(in the rows, 128 means zero)
Each path below is one point turned by a fixed rotation once a step. After each direction that follows a path, write how fast that rotation turns it, in degrees a step (0 if it stays still).
Each turn is a multiple of 5 degrees from 10 to 175, or 0.
Each row of a path follows its step; steps can be skipped.
path 1
step 0: [126 128 122 129 137 129 114 123 131 125 127 128 125 139 123 136 130 117
 139 127 128 122 128 126 141 123 136 126 128 121 133 122 139 108 118 132
 122 132 128 127 138 133 128 135 129 127 148 118 135 132 127 125 118 132
 126 139]
step 1: [141 131 136 129 126 132 128 127 135 127 123 129 130 134 125 130 129 128
 126 136 129 123 116 127 133 117 128 113 132 106 116 109 128 132 129 141
 128 135 129 133 120 133 132 120 128 128 130 120 128 138 133 135 130 122
 116 125]
step 2: [131 123 126 123 140 131 131 130 128 122 121 130 113 131 119 128 136 125
 120 132 130 128 143 118 130 117 128 121 121 124 129 127 137 117 121 146
 136 129 129 113 131 128 137 138 134 133 131 135 120 134 125 122 126 120
 122 127]
step 3: [125 137 121 122 121 135 126 132 132 129 129 123 131 132 117 137 125 128
 135 118 131 121 130 126 130 118 133 122 122 119 124 108 132 120 128 134
 143 130 118 139 127 128 120 135 129 121 143 120 127 129 129 123 125 130
 124 145]
step 4: [130 141 128 134 123 128 128 127 128 126 115 129 116 123 127 117 129 123
 124 131 132 128 131 130 138 108 132 123 130 117 114 133 127 123 129 141
 123 132 119 128 120 132 132 126 134 116 134 131 136 145 131 132 132 121
 123 122]
step 5: [125 126 112 134 144 135 130 133 126 126 131 127 126 134 112 125 128 125
 130 125 125 123 134 123 137 118 127 128 125 129 120 123 134 118 126 141
 142 137 130 113 125 129 135 121 132 134 132 121 137 118 129 136 119 130
 123 137]
step 6: [138 139 133 130 119 130 118 128 126 129 128 117 122 135 124 132 117 129
 122 115 125 122 133 127 123 123 146 121 125 110 120 123 131 135 128 138
 137 131 116 123 130 125 132 132 125 122 139 117 123 129 135 133 125 128
 123 123]
step 7: [136 126 123 124 132 127 128 131 114 126 113 140 126 125 126 128 133 123
 117 126 114 124 129 131 139 104 125 126 121 128 124 132 135 123 123 142
 127 135 123 126 133 135 131 128 136 111 130 123 127 124 125 127 130 125
 125 126]
step 8: [123 124 120 134 131 138 131 120 120 111 133 122 123 140 115 133 120 132
 130 130 125 123 120 127 129 117 133 130 116 122 120 126 130 119 119 129
 140 129 119 135 130 139 135 129 127 136 137 124 129 133 134 140 118 137
 126 134]
Speeds:
[127 127 126 124 127 128 128 131 130 126 129 123 130 129 126 127 128 125
 126 125 127 131 128 127 127 130 129 128 126 126 126 128 128 127 127 125
 127 129 128 125 132 125 129 129 127 129 130 129 128 129 126 129 127 127
 131 130] : 120
path 2
step 0: [131 130 132 121 131 118 139 118 119 133 132 119 124 132 127 116 130 123
 124 137 124 119 125 142 129 125 132 135 125 123 129 130 125 124 132 134
 125 126 136 130 128 146 120 144 127 134 126 121 134 125 131 137 122 122
 125 144]
step 1: [124 122 135 141 137 128 127 124 113 137 128 141 135 129 124 123 132 129
 131 122 124 134 120 131 138 132 125 127 131 121 130 118 118 130 126 137
 132 130 116 138 127 126 130 139 121 114 133 129 121 128 138 119 127 132
 118 140]
step 2: [135 124 126 125 125 140 139 120 135 126 130 137 133 123 123 127 128 135
 127 122 120 122 128 132 122 127 126 136 129 126 131 120 105 134 129 136
 120 121 128 125 130 113 132 130 126 126 114 121 133 133 120 125 127 117
 121 115]
step 3: [124 134 121 121 123 137 134 124 126 131 119 127 116 132 127 123 130 146
 129 116 128 131 125 117 136 125 136 133 116 130 135 142 130 115 125 126
 131 131 121 135 140 133 116 127 129 122 121 122 131 130 127 132 119 117
 124 127]
step 4: [114 130 126 124 135 129 117 134 130 135 131 138 119 131 124 123 138 128
 130 124 135 134 139 143 137 135 133 121 128 115 131 128 127 119 131 131
 131 133 124 124 137 120 127 128 122 131 125 132 142 128 133 138 146 127
 131 124]
step 5: [137 137 124 131 122 130 128 128 120 127 123 121 127 138 126 133 133 133
 125 129 122 120 134 149 122 130 124 138 126 115 134 124 128 127 142 120
 120 122 137 116 128 134 127 132 125 121 117 135 129 120 128 123 132 126
 125 142]
step 6: [139 125 123 127 134 126 128 116 124 132 131 127 135 120 136 117 131 130
 131 123 128 135 117 135 136 131 136 134 127 122 115 138 138 128 123 131
 119 135 129 124 126 125 126 141 116 120 139 135 127 128 130 120 122 120
 113 137]
step 7: [122 130 137 133 145 130 133 121 126 137 131 136 138 126 131 122 123 138
 132 128 125 122 130 134 142 124 136 125 120 135 127 120 120 136 128 139
 124 131 125 117 123 130 139 135 129 121 110 127 132 135 121 127 123 128
 138 121]
step 8: [118 137 117 133 128 136 133 127 121 122 129 134 135 132 127 124 125 145
 129 123 118 130 124 111 122 130 133 136 127 124 133 128 122 130 128 129
 140 116 132 116 142 135 127 121 121 127 125 121 135 134 124 127 133 124
 122 133]
Speeds:
[132 127 129 129 126 131 127 129 125 126 127 129 126 127 127 128 125 130
 127 127 130 128 125 128 124 128 127 129 130 125 126 127 127 130 130 126
 129 129 130 125 128 125 127 127 129 129 128 128 128 129 129 125 129 127
 129 128] : 110
path 3
step 0: [130 132 131 134 128 134 145 127 129 123 122 134 127 125 134 129 132 132
 134 122 123 132 137 125 132 127 128 131 114 126 132 136 120 130 128 139
 125 132 133 120 134 121 129 132 117 127 136 138 128 125 126 119 134 125
 109 126]
step 1: [130 125 119 138 122 121 134 136 136 126 128 126 125 132 117 129 127 130
 120 115 128 120 133 122 139 126 128 121 125 131 132 119 137 123 128 130
 136 122 120 125 120 123 115 114 122 125 118 135 130 125 127 128 127 128
 119 123]
step 2: [130 136 133 131 119 129 129 132 124 131 122 123 129 128 122 126 129 139
 122 127 119 148 133 123 142 125 139 134 130 127 135 118 139 122 121 123
 126 126 134 127 130 124 133 135 130 125 127 128 129 125 130 112 127 135
 130 133]
step 3: [129 139 127 116 125 117 125 147 131 128 120 138 126 121 131 130 123 131
 122 128 118 125 129 130 129 120 122 139 139 127 123 124 125 130 124 128
 129 127 127 120 133 129 124 130 125 129 132 135 136 120 128 136 121 134
 117 125]
step 4: [135 120 130 120 131 132 121 127 127 129 119 137 134 130 125 135 129 124
 127 128 126 127 131 128 128 119 134 111 134 112 130 121 135 131 142 125
 119 130 122 126 131 123 128 128 130 123 131 132 135 126 136 114 119 128
 120 122]
step 5: [125 128 133 126 110 128 119 132 128 130 119 121 130 118 123 137 134 140
 127 124 135 133 127 129 109 127 131 131 127 136 122 123 134 128 131 127
 128 117 122 135 124 129 122 130 129 133 132 123 131 128 136 128 116 119
 123 130]
step 6: [145 124 134 123 128 122 133 126 119 139 125 133 126 130 137 127 134 136
 126 128 131 129 134 121 113 127 134 133 129 124 134 135 135 145 123 132
 127 131 140 126 128 131 131 132 115 126 128 129 132 123 128 129 131 120
 126 121]
step 7: [128 120 128 127 121 129 142 132 127 124 130 134 133 113 133 136 141 131
 126 111 121 121 138 123 126 134 122 123 133 125 123 131 117 133 128 122
 128 129 122 127 127 126 125 116 127 130 119 132 129 131 129 123 122 123
 137 122]
step 8: [138 123 127 141 122 120 137 120 128 135 131 125 134 124 124 131 130 128
 125 122 134 125 127 137 138 132 141 133 125 136 122 117 126 132 127 120
 120 122 128 131 124 139 131 136 129 117 127 127 128 120 136 117 133 128
 128 120]
Speeds:
[126 127 123 125 125 130 127 129 130 128 127 128 129 129 127 129 124 128
 128 128 128 127 127 126 129 127 130 128 129 127 127 128 129 127 127 125
 131 129 131 126 128 124 130 131 129 126 128 127 129 128 129 129 128 131
 126 127] : 45
path 4
step 0: [119 130 129 131 123 145 127 130 122 127 131 141 123 125 132 129 132 115
 129 123 121 131 129 119 138 124 127 132 135 122 122 130 124 124 126 130
 126 134 128 137 115 129 132 129 130 126 125 139 120 133 116 132 131 120
 142 127]
step 1: [134 130 136 130 136 135 143 127 129 126 139 131 123 146 123 124 126 127
 127 123 130 134 132 131 126 130 113 129 130 133 126 138 121 124 131 122
 119 125 129 129 133 122 133 121 132 123 121 126 129 141 133 131 123 114
 123 123]
step 2: [130 120 131 116 127 129 129 132 140 127 127 130 132 129 120 140 138 136
 130 136 128 126 133 126 130 136 136 126 120 137 122 125 118 131 131 142
 129 137 123 118 125 124 136 128 125 120 132 132 129 139 124 131 125 117
 133 134]
step 3: [135 136 130 121 131 130 134 127 121 133 120 134 127 127 135 139 124 108
 122 135 132 128 144 124 129 131 131 129 130 124 130 131 126 130 120 121
 126 123 126 124 124 120 129 131 123 134 126 134 117 138 118 139 126 132
 130 137]
step 4: [134 139 131 133 130 137 128 137 122 126 124 127 130 141 130 121 135 133
 130 145 136 119 128 131 132 132 122 126 122 138 135 121 121 121 133 125
 130 119 131 125 144 125 137 132 129 130 121 130 128 136 134 130 135 131
 120 123]
step 5: [140 113 128 126 131 141 124 120 119 123 127 122 128 117 127 137 132 129
 129 134 133 135 120 127 143 140 136 135 131 134 129 116 128 130 130 130
 133 137 128 124 134 128 135 128 131 124 127 131 121 121 123 134 129 129
 137 128]
step 6: [139 125 123 117 151 135 126 124 122 124 123 131 126 130 133 118 123 122
 126 131 134 121 132 133 133 124 123 134 131 117 126 136 123 130 126 121
 129 122 130 133 122 122 123 121 133 124 117 133 126 121 131 129 134 125
 127 140]
step 7: [130 120 137 127 123 135 117 131 121 130 123 128 131 133 121 124 123 133
 130 131 128 112 132 138 128 122 122 135 124 128 126 125 119 125 148 125
 130 130 131 132 129 130 142 118 120 120 136 131 140 134 131 125 129 132
 129 125]
step 8: [127 131 126 128 136 141 120 125 131 129 134 117 133 123 127 139 132 116
 127 115 125 133 133 137 140 120 128 127 130 124 126 119 135 132 127 125
 130 135 127 130 129 127 135 129 134 130 135 137 138 134 116 135 123 123
 134 135]
Speeds:
[130 131 126 124 128 128 128 128 128 127 128 129 126 128 129 125 130 125
 129 127 124 127 129 127 126 129 128 132 130 124 127 130 126 126 127 131
 127 125 127 128 129 128 127 127 128 130 126 128 128 128 127 130 127 131
 129 127] : 125
[129 130 126 127 131 127 129 130 129 126 133 127 129 131 128 128 129 127
 129 126 129 126 129 131 130 127 130 124 128 129 125 128 129 130 128 129
 129 126 129 128 128 130 126 129 131 127 126 129 128 128 127 128 130 130
 125 129] : 160
[126 127 127 128 126 132 129 125 129 128 130 127 128 128 128 125 126 127
 129 127 126 126 128 129 130 123 126 130 127 127 126 130 130 130 129 128
 130 130 129 129 127 125 130 126 131 127 129 128 130 127 129 124 128 128
 131 128] : 45
path 5
step 0: [122 130 129 126 128 130 124 142 120 132 133 125 127 130 125 122 120 134
 125 136 126 144 124 123 135 136 133 128 140 126 137 135 127 136 123 140
 122 136 135 129 126 136 125 134 120 129 119 129 119 136 117 122 135 133
 117 139]
step 1: [138 117 136 127 130 123 134 132 128 125 122 131 127 137 142 119 140 132
 139 133 121 122 140 143 133 126 134 133 133 133 133 121 131 125 126 123
 131 130 134 120 129 139 125 122 131 135 127 132 135 133 129 116 123 136
 120 133]
step 2: [137 117 130 126 122 141 134 124 122 124 132 119 123 115 127 121 128 133
 123 132 126 134 129 127 123 129 137 121 125 122 121 127 129 138 117 139
 130 142 127 134 133 133 124 115 127 137 123 134 126 119 128 123 142 128
 128 117]
step 3: [125 126 128 123 135 126 127 132 133 114 128 132 132 125 126 122 121 136
 130 134 125 133 132 126 139 139 118 123 129 128 121 127 121 132 131 134
 124 135 142 130 128 133 116 138 123 138 134 141 130 133 118 124 119 124
 115 141]
step 4: [135 120 139 122 123 119 125 127 137 128 134 135 123 135 137 128 134 135
 136 138 122 123 133 141 123 127 135 125 126 115 134 128 119 139 126 134
 128 118 124 127 131 135 122 116 123 121 124 126 128 118 127 126 132 138
 115 131]
step 5: [133 128 131 123 129 134 133 126 128 128 126 119 130 122 140 119 109 132
 117 138 122 126 131 127 134 127 124 141 130 122 127 124 123 121 129 138
 124 141 133 130 125 133 129 121 127 136 116 131 120 122 122 119 144 121
 132 128]
step 6: [129 124 130 135 131 128 130 131 134 119 125 132 126 128 139 123 121 136
 142 127 132 122 135 133 135 139 121 121 129 143 121 129 123 137 128 137
 136 123 136 136 132 139 133 124 129 125 135 146 124 126 136 125 121 124
 121 128]
step 7: [129 133 127 128 122 132 130 119 125 138 129 134 122 126 131 130 125 120
 127 136 120 128 135 127 133 133 127 121 112 114 131 131 130 138 121 141
 122 113 130 127 135 139 122 123 121 140 125 129 124 115 121 129 136 138
 126 134]
step 8: [133 121 125 135 139 123 125 126 134 131 136 120 127 138 130 123 121 134
 129 127 126 114 132 124 138 139 124 135 135 126 125 128 132 126 128 137
 123 136 129 135 124 140 125 134 130 128 112 123 120 137 123 120 136 119
 120 141]
Speeds:
[129 131 129 128 132 129 131 127 128 128 126 129 129 125 132 130 128 127
 127 129 126 130 130 127 127 127 126 130 130 127 127 130 128 125 128 124
 125 128 129 129 127 129 126 130 128 130 130 129 129 128 126 127 129 130
 130 131] : 160
path 6
step 0: [127 131 126 122 131 127 124 124 129 134 132 125 127 139 124 138 125 122
 128 125 130 129 125 132 124 139 121 115 128 118 128 123 111 127 122 128
 130 118 126 119 118 124 128 125 135 116 119 124 126 115 131 133 128 124
 129 119]
step 1: [122 131 120 128 132 124 132 135 126 133 134 121 137 138 124 138 129 123
 114 130 131 119 135 123 130 132 126 126 130 124 133 128 115 130 131 127
 121 129 139 123 117 126 122 133 127 127 118 116 137 119 121 133 120 126
 136 123]
step 2: [134 129 127 126 126 123 135 129 125 136 132 113 131 125 131 126 140 127
 126 133 117 123 131 121 135 132 125 131 124 121 143 124 125 140 131 130
 124 134 130 121 122 127 129 142 126 134 119 122 142 129 128 136 131 128
 119 130]
step 3: [132 136 132 115 119 115 131 129 121 135 126 129 121 124 137 130 132 121
 130 130 119 134 128 120 127 136 120 129 125 117 133 119 126 137 124 131
 128 120 126 122 119 121 133 130 141 123 131 129 133 130 130 134 129 122
 117 126]
step 4: [117 134 127 118 123 117 129 130 126 132 138 139 136 145 133 127 124 126
 127 134 123 127 134 122 125 139 132 129 130 122 126 124 125 122 123 122
 131 120 132 121 119 119 127 126 137 121 132 121 125 125 124 134 123 121
 120 131]
step 5: [120 130 131 122 128 127 130 123 126 141 147 128 145 137 124 131 124 132
 132 134 128 118 130 127 132 132 135 125 134 136 132 125 125 136 139 125
 124 129 137 124 122 120 129 136 128 127 124 127 128 126 121 131 125 128
 119 137]
step 6: [137 132 132 125 129 125 126 115 127 145 140 126 130 115 137 129 129 125
 134 125 129 123 134 129 138 125 129 127 138 131 141 125 127 137 127 133
 125 122 134 124 120 126 137 133 131 128 117 133 128 127 126 139 130 124
 128 131]
step 7: [128 131 136 125 125 115 126 130 128 132 133 122 130 131 136 132 136 118
 131 122 136 133 137 127 132 135 132 130 134 124 136 123 126 130 112 127
 120 117 134 123 123 126 139 119 136 130 129 130 123 126 122 137 135 123
 133 119]
step 8: [125 133 131 127 125 123 135 127 136 124 137 118 145 143 127 131 132 124
 126 130 126 124 130 130 127 141 135 126 132 121 132 120 119 130 123 131
 120 128 131 119 130 121 134 127 127 121 142 130 123 115 126 130 132 127
 127 121]
Speeds:
[132 128 128 129 131 128 128 128 129 130 127 127 127 126 128 126 125 128
 127 128 129 131 129 123 126 128 129 131 128 128 133 130 130 130 127 127
 129 129 127 130 127 126 129 128 128 131 126 131 130 129 127 129 130 129
 128 128] : 90
path 7
step 0: [136 124 120 124 116 129 132 126 123 129 133 139 121 133 126 127 126 136
 125 141 125 131 124 124 127 133 118 128 120 124 132 133 124 128 132 122
 128 115 137 117 125 145 124 134 124 134 129 123 128 118 129 132 132 118
 131 126]
step 1: [130 127 120 123 121 137 117 120 139 133 124 137 125 132 134 129 136 127
 124 134 126 125 126 134 130 126 133 127 110 119 128 129 127 131 138 119
 125 120 127 123 122 136 126 124 121 132 125 140 127 122 122 118 140 128
 126 127]
step 2: [128 126 109 131 123 131 123 114 139 134 129 135 124 133 130 122 135 127
 129 142 116 134 121 126 124 125 127 133 124 135 129 128 128 132 145 125
 128 128 128 131 129 124 126 142 129 126 133 125 128 123 136 132 136 126
 127 133]
step 3: [134 116 126 123 125 118 133 126 135 116 125 133 123 131 133 121 139 128
 131 136 125 134 126 136 132 119 131 127 122 126 122 138 121 130 146 119
 128 133 128 130 127 134 126 137 135 131 117 129 124 122 122 128 131 130
 135 134]
step 4: [126 128 115 125 135 141 127 117 124 119 123 115 126 136 138 121 128 127
 132 136 127 133 127 128 134 116 127 129 125 134 120 138 120 133 136 124
 128 131 131 131 131 135 128 123 132 129 125 127 134 125 127 133 146 128
 124 126]
step 5: [132 125 126 131 127 126 133 123 127 121 136 130 127 137 122 127 123 122
 134 142 118 131 134 134 127 118 127 128 120 131 120 130 118 131 131 128
 128 117 138 129 134 137 134 138 131 115 124 133 134 129 115 141 132 126
 126 125]
step 6: [125 129 122 131 128 129 134 130 132 132 122 125 121 124 138 122 118 113
 132 139 118 134 129 133 126 113 127 123 113 128 122 132 135 132 125 122
 128 132 129 127 132 142 129 125 123 130 124 137 122 127 118 129 129 125
 126 120]
step 7: [133 123 121 127 128 134 123 138 122 132 124 135 124 138 129 122 122 121
 119 134 119 144 123 133 118 114 127 131 128 132 128 120 130 132 126 126
 128 131 133 130 145 134 131 132 125 120 134 137 133 125 129 129 137 133
 131 131]
step 8: [117 114 132 131 123 126 134 136 130 132 129 125 122 134 121 120 125 118
 122 141 128 136 128 131 138 120 144 123 119 133 130 119 120 130 132 127
 130 134 131 134 133 140 125 133 124 134 125 136 127 131 130 123 128 134
 130 131]
Speeds:
[128 128 130 127 129 125 124 129 127 129 130 126 130 127 130 129 127 131
 131 127 128 126 129 129 129 130 131 131 128 125 126 127 131 127 127 129
 129 132 129 126 129 128 127 129 128 129 129 128 131 130 130 132 127 127
 129 129] : 0
[130 131 128 127 127 129 126 127 128 127 126 128 127 126 132 127 128 125
 127 128 130 127 130 128 127 127 131 127 126 129 130 129 128 130 125 125
 129 130 127 128 126 124 127 124 127 131 125 129 128 129 126 128 130 128
 129 129] : 140
[128 127 127 129 128 126 126 127 127 131 128 129 124 128 130 129 131 130
 129 127 129 127 127 127 130 130 128 129 130 128 127 131 125 127 133 128
 128 127 127 130 129 126 129 129 125 130 127 127 127 133 127 128 129 131
 126 128] : 45
path 8
step 0: [122 126 119 133 143 112 125 124 117 136 128 135 121 122 125 121 127 135
 126 133 132 128 132 138 120 129 132 138 124 122 135 126 115 134 132 139
 132 134 131 127 127 128 125 124 131 125 130 119 130 119 139 127 134 130
 117 121]
step 1: [125 125 120 120 141 125 132 130 131 131 128 125 125 117 127 138 125 128
 132 124 132 133 138 133 132 127 128 136 114 126 122 121 115 124 137 136
 136 136 144 134 118 128 126 128 122 127 122 122 118 120 130 132 132 129
 118 130]
step 2: [134 118 123 125 137 131 141 140 133 129 128 121 125 125 125 130 121 127
 133 133 127 132 124 125 126 131 121 135 123 119 129 122 133 116 136 139
 131 131 129 125 120 123 118 124 126 126 130 115 136 119 117 134 141 132
 116 129]
step 3: [133 129 126 132 138 122 129 136 133 123 129 136 130 121 123 122 115 132
 133 140 130 134 133 130 125 127 136 133 132 119 121 132 127 129 129 139
 132 124 126 123 125 117 123 124 122 128 122 123 136 111 120 116 134 142
 130 126]
step 4: [130 137 127 134 140 110 137 129 128 127 134 136 128 126 124 135 118 121
 122 135 136 131 137 126 133 132 128 138 123 123 127 130 124 129 132 122
 125 128 133 125 119 126 135 117 134 118 127 129 129 111 128 121 130 132
 120 114]
step 5: [127 122 130 127 138 116 127 129 125 126 132 132 121 113 128 127 122 123
 134 124 123 127 133 120 132 127 126 140 123 128 126 117 126 128 139 130
 126 132 139 123 115 132 122 126 133 120 145 128 125 130 130 122 136 141
 123 116]
step 6: [130 121 124 127 139 121 133 129 131 131 128 133 134 128 134 123 116 138
 138 135 123 124 135 132 130 130 128 138 126 120 139 117 116 127 135 138
 138 138 131 129 128 138 117 130 123 124 130 128 137 125 136 130 138 133
 124 121]
step 7: [125 133 122 129 139 121 127 129 141 126 126 125 131 124 129 130 127 128
 130 128 133 134 141 128 132 122 132 140 121 124 129 128 116 129 138 140
 132 139 120 127 121 131 119 117 123 135 120 121 126 117 123 124 143 119
 125 128]
step 8: [128 125 121 135 135 120 128 137 135 131 137 132 118 119 130 133 122 126
 131 128 138 134 121 125 128 117 129 137 119 122 134 135 130 130 126 145
 124 131 134 128 123 121 123 126 129 125 134 121 128 112 118 130 136 122
 116 123]
Speeds:
[132 128 126 128 128 127 126 128 130 127 129 127 129 127 125 131 127 128
 129 130 129 129 124 131 131 127 126 129 128 124 127 129 129 126 128 130
 128 126 126 130 129 126 132 127 125 129 129 126 127 129 126 129 128 127
 128 132] : 60
[126 126 127 128 126 128 129 129 130 127 130 132 130 128 129 127 124 129
 130 129 129 128 128 131 128 126 129 128 127 128 128 130 128 129 126 130
 131 129 132 128 130 129 129 131 126 128 126 130 127 128 130 129 123 130
 130 128] : 135
